(in the rows, 128 means zero)
A single turn carries every row of the set below to another of its rows. Some are shown first; where does it send the rows asked next?
kabo: [138 127 129  94 138 113 128 142 122 120 115 151 142 158 132 129  96]
topif: [162 123 132 111 172 148 112 117 126 130 101 111 124  84 150 129 140]
foze: [169 132 112 155 125 158 110 111 107 129 142 114  93 101 123 108 174]
kez: [122 115 110 123  94 126 126 148 155  91 124 103 134 134 115 119  86]
zuzos: [137 104 106  99 128 107 158  95 144 115 139 117  85 105 132 154 150]
fud: [131 151 120 142  97 116 136 130 142 117 132 135 145 153 121 114  93]
lubi: [153 137 120 111  74 115 113 105 104 160 151 130 120  97  97 148 150]
pem: [131 117 133 117 140 130 107 178 136 110 103 121 141 135 115 122  97]
Dozo: [147 121 124 124  89 142  94 123 114 160 147 115 121  80  79 145 150]
Duku: [137 152 109 145 100 146 121 102 143  97 126  93 116 104 130 101 163]
lela: [128 126 125 149 131 159 117 132 152 127 135 132 149 142 101 113  91]
Pilon: [130  92 111 120 136 129 137 126 156 110 128  91  84  82 114 149 152]
Pemag: [121 103 129 118 142 131 120 163 152 104 105 113 139 134 106 127  98]
gifet: [177 122 118 127 138 127 109 144  92 129 119 111  84  87 141 127 164]
zive: [181 118 118 114 147 129 117 121  88 137 129 128  86  99 146 131 162]
Gabar: [154 137 135 103 109 124 101 110  96 166 136 142 133 106  94 143 163]
Tura: [171 143 109 145 113 138 122 101  98 128 145 125  91 111 135 110 173]
dus: [162  97 104 130 129 142 128 112 112 133 157 118  67  96 118 138 164]
ner: [126 102 111 102 124 144 133 109 150 114 143 133 141 151 117 128  82]
Vep: [133 118 131 135 146 152 122 126 153 126 121 126 156 136 112 118  83]
Felom: [122 109 106 116  92 117 129 160 150 100 133 112 118 131 114 134  83]
kar: [129 117 125  94 132 105 143 131 138 110 116 140 139 159 126 133  96]
nozi: [164 147 126 108 139 107 128 121 116 116  95 110 118  93 168 128 142]
vider: [149 140 135 121  94 121  91 141 102 153 123 116 129  89  88 137 167]
volod: [141 138 110 127 128 164 127  68 138 116 141 121 123 118 132 108 160]
potob: [150 127 122  92  79 108  99 137  96 144 132 118 114  91 100 150 155]
fuzu: [150 107 126  87 109 139  90 122 100 160 140 126 120  91  89 153 153]
Sino: [127  91 108 100 124 141 131 127 147 121 150 139 124 143 111 140  78]
vubal: [162 109 100 133 107 120 132 123 110 122 150 110  63  93 125 136 164]
motuf: [136 145 125 133 107 107 139 132 143 110 114 124 151 145 130 118  86]

vider moves to Dozo
kabo moves to fud
zuzos moves to nozi
Now these:
Tura moves to vubal
Vep moves to ner

